Turns, then the turns between two rows, first turn first; the first pair answered
J:
[-26 -10 -12  32 -11  -5  27  -4  -6  -6   4  44 -27   1 -25 -32 -16  15
   5 -25   9 -21 -37 -26] |-> [-27 -10 -12  36 -14  -4  23   1  -6  -4   9  46 -28  -2 -25 -33 -12  15
   0 -20  11 -23 -37 -25]
[  2   3  18  -8   8 -10  21 -20 -30  -7  26  16   7   6 -32 -35  27   9
   0 -11   8  21  -4 -39] |-> [  5   7  17 -11  12 -12  26 -29 -30 -15  15  11   4   8 -31 -32  20   8
   6 -19   3  19 -10 -37]
[ 23  13   1 -29   8 -13   6  -5   0 -53 -19  -3  25 -20  27   2   9 -11
  10  22   7  21   4  11] |-> [ 18  17  -1 -26   0  -8   7  -6   3 -50 -15  -5  16 -25  25  -2   7 -16
  13  28  13  18   1  17]
P:
[ -5 -19  10  10 -47 -29  -5  11 -11  14  25  19  32 -25   1   6 -17 -17
 -25  -3  -6   9  18 -21] |-> [ 18 -11  -8 -11 -35 -18  19 -26 -10 -14  37  28 -17 -20   0 -22 -23   2
   1 -37   5  -4 -10   4]
[  8 -11   1   7  -6  26 -12  -4  14  10   8  -5 -44  15  17 -10 -22   5
  -3 -25  -5 -17 -34  12] |-> [  7  -8  15  22 -16  22 -29  18  16  23 -13 -23 -13   8  30  20 -20 -15
 -11   2 -14 -11 -18  14]
[-15 -21   6  31  -4  33  -5  14   9  31 -12 -25 -20   5 -13   6 -10  -1
 -10   8 -19 -21  13  -1] |-> [-13 -22  -2  24   1  36   6  -3   7  21  -4 -13 -42   9 -18 -10 -13  12
  -2  -7 -11 -25   3   3]
[ 23   3 -14  -2  -5  21   2  -3   1  12   5 -10 -21  12  -6 -20  -2   3
   0  -3   3 -23  -9  21] |-> [ 15   3  -3   9 -13  17 -12  16   2  25  -6 -20   6   8  -1   1   2 -13
 -11  20  -2 -15   7  14]
B:
[-12 -20   0  24 -10  11 -17  10  -9  27 -44  -7  -3  14   4  -2 -19 -26
  14 -12  -9 -17  22 -11] |-> [ 15 -13   3  -2  10  -6 -24  12 -10   5 -48  -8  25   8  13  11  -3 -26
  13   0  -4  -2  36   6]
[  3  -8  -9   5  16  -1   6   2   5  -5  38  22 -20  -8  -2 -29   3  -5
  -6  -8  19 -10 -22   2] |-> [  2   6  -1   6  12  -5  16 -10   5 -18  12  16 -24 -14   6 -22 -17 -22
   7 -16  15 -11 -28   9]
[  2   4   4  11 -18  24   9 -21   4   6  -7 -23 -39   1  -2  -8 -16 -11
  20 -12  -8 -27 -26  21] |-> [ 39  12   2 -24   5   2  -5 -16  -4 -24 -12 -22   2  -6  11  12   7  -7
  15   3  -4  -6  -6  44]
[-31 -16  -3  25 -32  31   1  -4   1  44  32 -11 -43  20 -20 -27 -24  11
   7 -21  -5 -25 -27 -34] |-> [ 13  37  14 -15  -6  -8   8 -33  -9 -29 -46 -33  -2  -2  22  22 -49 -29
  38 -22  -5   1 -19  13]
Now pairs of rows:
Between the rows of a pair lie two turns.
[-19  28  11  -4  -7 -38   3 -14  -2 -27 -14  18   5 -25   3  -4 -18 -24
  15 -21  19  14  -5 -21] |-> [ 13  21  -2 -27   7 -35  -6 -12   1 -38  12  21  13 -29   2 -10  10  -3
  10  -5  32  13   2   6] => B, P
[-48 -30  23  18 -10 -37  -8  37 -17  11 -14   5  48   4   1  12   5   1
 -23  -4 -19  21  19 -25] |-> [ -3   7  20   0 -13 -18   6   5 -11 -28 -50 -34  25 -15  35  26 -10 -21
  24   2 -10   9   5  52] => P, P
[ 20 -15  -3  -8  21 -11 -16   4   0  -7   8  12  28   8   0  13  24  16
 -15  15  -5   9  17   5] |-> [ -6 -20  -9  13   3  13   7 -15   3  11  18  19 -26  17 -16 -19  -1  20
  -1 -14  -1 -10 -12 -11] => P, B
[-17 -17  -1  21   0  44   8  -3   4  22   6  -4 -40  18 -11 -24  -7   8
  24 -11 -17  -1 -30  -5] |-> [-12  -6   8  29 -15  47  -8  17  10  32  -7 -29 -12   2   5   0   2 -13
  20  28 -18  -1 -15  15] => P, J
[  6 -17  16   2  22  17 -11   2  11 -22   1  -8  -9  20   9  18  -4  16
 -18  13   3  22   9   5] |-> [ -4  -9  21  13  12  22  -5  -7  10 -19 -11 -11 -23  21  12  15 -22   7
 -11   6   1  18   2   1] => B, B
[  5  42  15  14 -48   5   9   4  15 -16 -22 -11   9 -36  23   2 -13 -42
   5  44  19   8  -6  23] |-> [  4  -3  -9  -8 -23  -1   1  16  10   0  56  35   8 -15 -15 -42  33  20
 -30  32  32  11   0 -14] => B, P
[  3 -13  -2   2  12  19  -8  -2 -11  16  12  -4   2  -2  -2   7  21   4
  -8   3  -4  -9  -1   7] |-> [ -1  -6   0   6   7  25   1 -12 -11  11   2 -11 -14  -2   0   4   3  -4
   5  -9  -4 -13 -12  11] => P, B
[-20  -6   1  -1  -4 -29   0   2  -4  19  14  38   1  -3 -22 -23  -5   9
  -9  -5  21  10  -2 -34] |-> [-12  -3   3 -10  10 -33  12 -12  -8   4  -8  38  -1   5 -19 -17 -15  10
   1 -24  10  12  -9 -32] => J, J
[ -1  11  -9  19 -13  12  12   5   7   2  14  25   0 -21  -5 -25 -14   8
   9  13  27 -25   8  29] |-> [-14  11   5  27 -18  -2  -1  22   5  12   2  23  29 -21  -6  -7 -15  -5
  -3  26  19 -16  19  10] => B, P
